The same turns and mirrors carry the whole set onto itself and the rows of a family onto each other. Which other rows belong to the same family as each row named below? List them in the order they appear above.
These 32 rows form 4 families of 8 rows each.
q326: [1.064,1.205,1.591,-0.338,-0.041,1.908,0.620,0.175,1.662,1.344,-0.493,0.168,-0.735,-0.305,1.384,2.281,-2.228,-0.143,-0.803,0.409,0.335,-0.344,0.665,-0.483,2.252,-1.838]
q806: [1.017,-0.221,0.204,-1.192,2.173,1.984,-0.392,0.642,1.819,-0.067,-1.302,-0.868,-2.180,1.424,1.319,2.289,-0.808,-1.953,-1.645,-0.106,0.188,-0.691,-0.380,-0.371,1.828,-1.038]
q57: [0.922,-0.270,-1.738,-0.409,3.087,0.959,0.295,-0.328,1.098,0.247,-2.807,-1.428,-1.278,0.937,1.560,1.607,0.237,-0.935,-0.603,-1.404,0.924,-0.603,0.097,-0.088,2.370,0.492]
q584: [0.935,0.292,-1.946,1.699,2.101,1.279,1.687,-1.420,1.272,0.813,-1.780,0.035,0.762,-0.757,-0.352,0.438,-0.251,0.202,-0.750,-2.551,1.136,-0.784,1.421,-1.947,0.138,-1.260]
q565: [0.266,-0.331,-0.277,0.993,-1.153,0.461,-1.482,3.686,-2.019,1.045,0.435,0.625,0.425,1.334,0.289,-1.789,0.853,-1.246,-1.129,3.458,-0.142,0.223,-1.201,-0.458,-0.425,-2.420]
q530: [0.689,-1.077,-1.684,3.230,0.070,-2.543,0.991,2.912,-0.887,2.729,-0.770,1.340,1.139,1.789,0.266,-1.803,0.006,0.830,1.704,0.316,-0.026,1.396,-0.746,0.177,2.569,-0.357]
q426: [0.911,-1.485,-1.696,4.002,0.470,-0.942,1.298,2.391,0.287,1.207,0.883,2.288,1.583,1.974,-1.426,-2.224,0.627,-0.474,-0.243,-0.054,-1.136,0.655,-0.533,-1.944,-0.596,-1.748]
q985: [0.124,1.298,-1.221,-0.898,1.353,2.164,-0.520,0.028,-0.751,0.539,-2.740,-1.567,-0.050,-1.145,0.980,0.675,-0.521,-0.103,-1.481,0.108,2.396,-0.852,1.031,-0.681,0.478,-1.701]
q774: [0.636,-2.301,-2.479,2.499,1.717,-1.524,0.538,2.756,0.044,0.765,-0.839,0.677,0.486,3.224,0.778,-1.655,1.865,-0.853,0.313,0.220,-1.359,1.198,-1.453,-0.203,1.855,1.098]
q210: [1.552,0.456,0.917,0.756,-0.042,2.372,0.387,0.164,1.581,0.465,0.968,0.852,-0.776,0.226,-0.654,1.455,-1.002,-1.552,-1.866,0.725,-0.157,-1.148,0.330,-1.816,-0.723,-3.096]
q993: [0.092,-1.314,-2.347,0.795,3.951,-0.185,1.124,1.050,1.920,-0.032,-2.940,-0.029,0.108,1.934,0.945,0.167,-0.604,-0.579,-0.528,-2.548,0.349,0.530,0.119,-1.067,2.373,0.414]
q975: [0.377,0.336,-1.446,1.523,2.040,-0.591,1.837,0.359,1.118,1.880,-2.682,0.325,1.043,-0.006,0.875,0.281,-1.848,1.458,0.510,-2.301,1.402,0.702,1.027,-0.685,3.172,-0.366]
q403: [1.218,-0.966,-3.586,3.775,1.474,-1.911,0.864,0.970,-1.397,2.204,-1.415,0.639,0.691,0.926,-1.432,-1.849,1.213,0.134,0.957,-1.196,1.100,-0.142,-0.167,-1.008,0.190,-1.092]
q413: [0.243,-0.677,-1.815,2.333,2.040,-2.265,1.229,2.606,0.240,2.206,-2.054,1.474,0.820,1.610,0.081,-1.112,-2.125,1.018,1.121,-1.553,1.287,1.223,0.061,-0.639,2.996,-1.101]
q309: [1.513,-1.283,0.079,0.500,-0.146,0.467,-0.935,2.155,-0.002,0.561,0.710,-0.106,-1.748,2.706,1.115,0.401,1.756,-2.280,-0.846,2.563,-1.574,-0.076,-1.949,0.477,1.258,-0.382]
q804: [1.644,-0.965,-0.562,2.820,-0.762,-0.652,-0.640,2.632,-1.134,1.810,1.464,1.380,-0.903,1.926,-1.689,-1.135,0.536,-1.637,-0.190,1.900,-0.312,-0.508,-1.413,-0.816,-0.603,-3.120]
q304: [-0.709,0.600,-1.971,0.408,2.585,1.273,0.845,0.675,0.452,0.195,-3.180,-0.315,2.077,-0.521,0.926,-0.718,-1.041,0.831,-1.414,-1.471,1.839,0.253,1.475,-1.822,0.420,-1.092]
q146: [-0.446,-0.880,-3.170,2.425,1.211,-1.162,0.228,2.840,-2.095,1.343,-2.026,0.542,2.299,1.050,0.177,-3.114,1.188,0.620,-0.016,0.300,0.897,1.082,-0.074,-0.843,0.421,-0.639]
q427: [1.010,1.176,-0.355,-0.071,1.225,0.521,0.788,-0.137,0.618,1.948,-2.306,-0.578,-0.602,-0.684,1.085,1.949,-2.091,0.519,0.112,-0.978,1.999,-0.422,0.901,-0.005,3.011,-1.317]
q659: [-0.917,-0.354,-2.736,1.152,2.919,-0.789,0.003,2.985,-0.930,0.968,-3.138,0.230,1.266,0.935,-0.272,-1.919,-1.425,0.336,-0.657,-1.196,2.652,0.622,0.537,-1.412,0.724,-1.918]
q717: [0.712,-2.156,-0.575,1.739,0.799,-0.492,-0.230,3.650,0.755,0.421,0.692,1.416,-0.317,3.815,0.556,-1.032,0.994,-1.989,-0.677,1.590,-2.202,0.898,-1.908,-0.558,1.355,-0.378]
q524: [0.581,-0.499,-2.506,2.343,3.080,-0.938,0.761,1.375,0.464,1.295,-1.967,0.875,-0.064,0.950,-1.863,-0.490,-1.872,-0.339,0.074,-2.623,2.204,-0.361,0.521,-1.892,0.425,-2.729]
q359: [-0.609,-1.062,-1.187,2.231,0.157,-0.306,-0.064,4.094,-0.785,0.612,-0.006,1.677,2.334,2.029,0.075,-3.161,0.390,-0.288,-1.073,1.810,-0.634,1.447,-0.516,-1.453,-0.421,-1.565]
q117: [0.330,-2.004,-2.930,1.594,3.486,-1.890,0.028,2.813,0.222,0.849,-2.363,0.214,-0.533,2.982,0.295,-0.964,0.012,-0.901,0.444,-1.345,0.673,0.723,-1.057,-0.271,2.567,0.019]
q320: [1.495,-0.125,1.299,1.305,-1.888,0.049,-0.348,2.715,-0.417,2.188,1.452,1.298,-0.650,1.436,0.647,0.201,-0.368,-0.629,-0.030,3.102,-1.107,0.327,-1.239,0.297,1.917,-1.776]
q765: [0.929,-0.967,0.198,2.800,-1.177,-1.143,0.817,3.275,0.109,2.229,1.182,2.169,1.146,2.147,0.579,-1.406,-0.084,0.137,0.477,1.908,-1.637,1.478,-0.999,-0.422,1.906,-0.886]
q348: [1.836,0.956,-0.964,0.412,0.952,1.434,-0.179,-1.027,-0.136,1.386,-1.240,-0.866,-1.875,-0.805,-0.606,1.783,-0.344,-0.914,-0.806,-0.594,1.947,-1.942,0.511,-0.694,0.082,-2.541]
q559: [2.161,0.000,-0.160,2.166,-1.748,1.548,0.250,-0.212,-0.236,1.373,1.641,0.501,-0.106,0.189,-0.266,0.062,2.088,-1.171,-0.862,2.046,-1.301,-0.860,-0.435,-0.871,-0.956,-1.541]
q747: [1.273,-0.459,0.591,-0.333,0.346,2.270,-0.103,0.484,1.721,-0.178,0.306,-0.329,-1.036,1.515,1.873,1.591,1.185,-1.936,-1.779,1.493,-1.764,-0.430,-0.729,-0.317,1.352,0.002]
q616: [1.580,0.883,1.624,0.470,-1.949,1.683,0.338,0.452,0.661,1.863,0.792,0.142,-0.467,0.032,1.570,1.476,-0.079,-0.398,-0.489,2.337,-1.094,-0.291,-0.188,0.270,1.800,-0.959]
q507: [0.517,0.608,0.404,0.154,-1.504,2.611,-0.541,1.240,-0.640,0.316,0.272,-0.064,0.970,-0.157,1.504,-0.513,1.345,-0.792,-1.990,3.055,-0.843,-0.118,-0.093,-0.955,-0.661,-1.306]
q567: [-0.012,1.042,0.930,-1.102,0.155,3.001,-0.717,1.429,0.309,0.020,-0.771,-0.305,-0.075,-0.313,0.841,0.740,-1.251,-0.978,-2.569,1.613,0.803,-0.583,0.587,-1.350,-0.336,-2.805]

Same family as q993: q806, q57, q774, q309, q717, q117, q747
Same family as q403: q584, q426, q210, q804, q524, q348, q559
Same family as q985: q565, q304, q146, q659, q359, q507, q567

The same turns and mirrors carry the whole set onto itself and the rows of a family onto each other. Which other rows belong to the same family as each row named below? List them in the order they appear above.
These 32 rows form 8 families of 4 rows each.
q277: [-0.191,0.419,3.234,-2.471,0.531,2.603,-2.638,0.067,1.843,-2.811,-1.042,0.857,1.640,0.255,-0.346,1.672,-1.505,0.333,-4.157,-2.744,-1.989,3.061,-0.284,1.787,-0.732,-1.730,0.114,-1.296,-0.143,-1.846]
q848: [-1.864,-1.997,5.190,-2.797,-0.139,4.363,0.335,0.432,0.476,-0.490,0.115,0.990,-0.907,-0.705,-0.010,0.413,-3.818,-0.235,-3.095,-2.160,2.709,-0.091,1.096,-0.122,-0.248,-0.732,-2.153,-0.526,-0.695,2.020]
q508: [0.273,-0.965,4.353,-0.471,0.006,5.073,-4.037,1.589,1.710,-1.795,-1.082,2.381,0.139,-0.187,2.550,-0.206,-0.803,0.659,0.738,0.468,0.749,1.626,-0.462,0.086,-0.479,-0.017,3.070,-1.921,1.328,2.123]
q126: [-0.174,0.022,3.474,-0.068,-0.414,5.244,-4.546,0.915,1.575,-2.016,-0.226,2.305,0.465,-0.185,2.786,0.193,-1.311,-0.191,0.509,-0.345,0.466,1.119,-0.768,0.642,-1.337,0.052,2.472,-1.999,1.068,2.776]
q349: [-0.333,0.394,3.748,-1.760,1.252,3.162,-1.170,0.822,3.009,-3.370,-1.518,0.522,1.049,0.694,-0.863,0.801,-1.931,-0.135,-3.437,-2.872,-1.201,2.977,-0.161,2.181,-0.165,-1.009,0.479,-1.667,-0.068,-2.835]
q21: [0.029,-0.561,0.977,-1.022,2.943,3.209,-1.808,-0.227,2.036,-2.181,-2.016,-1.018,-1.282,-0.046,0.675,-0.291,-2.847,-0.821,-0.837,1.636,3.002,1.645,-1.844,1.455,0.031,2.167,0.590,1.160,0.887,1.022]
q356: [-0.185,-0.049,4.223,-0.317,-0.264,4.978,-3.893,1.532,1.526,-1.208,-0.376,1.453,-0.104,-0.851,3.072,-0.511,-1.434,-0.223,0.578,0.130,1.255,1.206,-0.773,1.196,-1.107,0.142,3.157,-1.943,-0.292,3.027]
q731: [-1.502,-1.485,4.431,-3.304,-0.188,3.931,-0.030,0.306,-0.005,0.528,-0.109,1.738,-0.550,-0.715,0.281,0.160,-3.320,-0.079,-4.066,-1.727,1.779,-0.185,0.693,0.221,0.213,-1.638,-2.600,-0.622,-0.681,1.308]
q859: [-0.742,0.807,2.904,-2.624,1.857,2.740,-1.560,0.139,2.942,-2.136,-1.614,1.134,2.538,0.098,-0.631,1.319,-1.078,0.284,-4.148,-2.766,-0.928,3.641,-0.059,2.508,-0.534,-0.822,0.518,-1.634,0.745,-1.227]
q107: [-1.112,-1.570,5.538,-2.133,-0.658,5.219,0.384,1.591,0.745,-0.031,-0.498,1.530,-0.918,-0.859,0.033,0.341,-3.120,-0.213,-3.219,-2.391,2.058,-0.297,1.184,0.209,0.315,-0.961,-2.165,-1.042,-0.360,0.947]
q622: [0.214,-0.257,3.805,-0.479,-1.167,5.219,-4.303,1.019,0.947,-1.345,-0.377,1.876,0.105,0.209,3.339,0.656,-0.854,0.234,0.075,0.589,0.672,0.976,-0.656,0.207,-0.880,0.382,2.479,-1.215,0.440,2.820]
q827: [-0.284,-0.421,0.720,-1.263,2.780,3.483,-1.208,-0.396,2.681,-2.903,-2.278,-1.004,-1.095,0.285,-0.390,0.939,-2.887,-0.917,-1.220,1.265,3.373,1.789,-0.781,1.015,0.965,1.558,-0.267,1.247,0.518,0.640]
q558: [-0.485,0.286,2.775,-2.077,0.794,2.472,-1.831,0.750,3.189,-3.048,-2.018,0.886,1.137,0.031,-0.617,0.951,-2.145,0.467,-3.676,-3.220,-0.630,3.259,-0.242,1.593,-0.229,-2.451,0.476,-1.469,0.335,-2.371]
q574: [-0.672,0.555,3.221,-2.522,1.547,2.691,-2.213,1.163,2.656,-2.277,-1.038,0.961,1.910,0.098,0.355,1.178,-2.685,-0.023,-4.646,-3.486,-1.255,3.203,-0.733,1.548,-1.355,-1.240,0.799,-2.271,-0.044,-1.597]
q670: [-1.623,-0.922,4.698,-3.308,0.370,4.053,-0.007,1.557,0.328,0.544,-0.259,2.369,-0.084,-1.088,0.185,0.205,-3.446,-0.944,-3.869,-2.379,2.479,0.468,0.649,-0.387,-0.573,-0.605,-2.154,-1.256,-0.338,2.732]
q191: [0.494,-0.223,0.853,-0.969,2.138,3.262,-0.966,0.434,2.195,-2.884,-1.961,-1.049,-1.570,-0.270,1.471,0.286,-3.346,-0.210,-1.103,1.230,3.708,2.026,-1.100,0.880,0.981,1.513,-0.443,0.843,1.853,1.075]
q691: [-0.044,-0.226,0.223,-1.773,2.940,3.897,-1.603,0.171,1.592,-2.616,-1.412,-0.899,-0.989,-0.649,0.509,-0.008,-2.790,-1.103,-0.993,1.818,2.909,1.155,-1.147,2.027,1.040,1.613,-0.665,0.788,1.523,1.403]
q193: [-0.275,-0.748,4.076,-0.345,-1.656,5.265,-3.141,1.746,1.626,-1.817,-0.347,2.330,0.989,-0.466,2.884,0.424,-1.111,-0.680,0.316,0.018,0.554,1.862,-1.003,1.411,-1.654,0.992,2.501,-2.017,0.638,2.410]
q206: [-1.808,-1.956,4.947,-3.175,-0.080,4.144,0.007,0.982,0.440,0.477,-0.472,1.433,-0.115,-1.108,-0.082,-0.180,-3.339,0.085,-3.997,-2.554,2.029,0.017,0.457,0.422,-0.946,-1.083,-2.185,-0.416,-0.433,1.114]
q678: [-0.305,-0.399,4.013,-0.465,-0.568,5.371,-4.201,1.640,1.434,-1.295,-1.010,1.632,0.796,-0.359,2.918,0.131,-0.813,0.679,0.401,0.346,1.337,1.056,-0.863,0.864,-1.670,0.989,2.926,-0.853,0.652,2.324]
q224: [0.775,-1.027,0.318,-0.897,2.242,3.823,-1.508,0.490,2.324,-2.019,-1.805,-0.999,-0.695,-0.729,1.112,0.588,-3.063,-1.310,-1.229,1.739,2.548,2.022,-1.626,2.466,0.397,2.249,-0.032,0.504,1.309,0.496]
q651: [0.212,0.492,5.117,0.218,-0.020,5.802,-3.684,1.845,1.868,-2.213,-0.829,2.144,0.406,0.302,2.494,0.218,-1.058,0.513,0.304,-0.339,0.955,1.703,0.326,0.188,-0.748,1.065,2.714,-1.735,0.794,1.916]
q569: [-1.180,-1.492,4.883,-2.855,0.932,4.094,-0.097,0.180,0.509,1.155,-0.594,1.344,0.263,-1.912,-0.441,0.366,-2.772,-0.061,-4.041,-1.934,2.542,0.358,1.360,1.025,0.043,-1.042,-2.547,-0.939,-0.285,1.639]
q909: [-0.081,-0.189,0.792,-1.631,2.312,3.332,-0.298,0.429,2.354,-2.201,-1.927,-1.113,-1.530,-0.486,0.147,-0.094,-2.596,-1.751,-1.088,1.395,2.913,1.614,-1.885,2.375,0.986,1.416,0.189,0.500,0.288,1.605]
q98: [-0.791,0.128,3.573,-2.428,1.281,2.300,-1.941,0.264,2.465,-2.284,-1.664,0.393,1.840,-0.265,-0.781,1.181,-1.455,0.598,-4.076,-3.239,-1.246,2.509,-0.440,2.086,-1.561,-1.363,0.549,-1.360,-0.174,-2.154]
q726: [-0.933,-0.223,2.903,-2.354,1.163,3.171,-2.196,0.704,3.241,-3.542,-1.625,0.794,2.052,0.704,-0.688,1.895,-1.177,0.420,-3.452,-2.380,-1.403,2.813,-0.142,1.784,-0.480,-1.254,1.143,-1.474,0.090,-2.484]
q182: [-0.854,-1.028,4.896,-0.872,-0.600,5.836,-3.696,1.610,1.659,-2.127,0.047,2.091,0.766,0.408,3.075,0.515,-1.384,0.624,0.242,-0.167,0.677,1.199,-0.062,0.084,-1.126,0.696,2.829,-1.570,0.665,2.371]
q366: [0.162,-0.099,1.408,-0.947,2.988,4.300,-0.794,0.606,2.552,-2.340,-2.027,-0.426,-1.709,0.710,0.433,-0.014,-3.418,-0.783,-1.223,1.281,3.506,1.597,-0.625,1.040,1.365,2.120,-0.221,0.901,1.332,0.560]
q13: [-0.922,-2.194,5.612,-2.930,-0.087,3.858,0.575,0.938,0.487,-0.296,-0.316,1.398,-0.579,-1.343,0.514,0.154,-3.102,0.451,-3.383,-2.143,1.729,-0.222,0.994,-0.025,0.075,-1.091,-2.530,-1.640,0.520,1.265]
q952: [-1.678,-1.233,4.521,-3.022,0.223,4.139,-0.433,0.724,0.105,0.159,-0.071,2.051,-0.280,-1.677,-0.271,0.068,-2.866,-0.480,-3.309,-2.095,1.939,-0.741,1.010,0.230,-0.381,-1.636,-2.612,-1.533,-0.352,1.849]
q501: [0.503,-0.193,0.455,-1.439,2.561,3.281,-1.661,-0.629,1.427,-2.547,-1.440,-0.756,-1.173,0.231,0.922,0.086,-2.881,-0.978,-0.925,2.058,2.364,1.976,-1.445,1.605,1.050,1.542,-0.193,1.270,0.705,0.817]
q390: [-0.438,0.432,2.336,-2.697,1.211,3.056,-2.424,0.201,2.567,-3.219,-0.934,0.843,1.669,-0.018,-0.462,1.240,-1.914,-0.031,-4.150,-3.413,-1.397,3.022,-0.421,2.654,-0.785,-1.581,0.027,-1.504,1.032,-1.769]

Same family as q691: q126, q952, q390
Same family as q848: q827, q726, q182
Same family as q107: q349, q651, q366
Same family as q206: q21, q678, q98

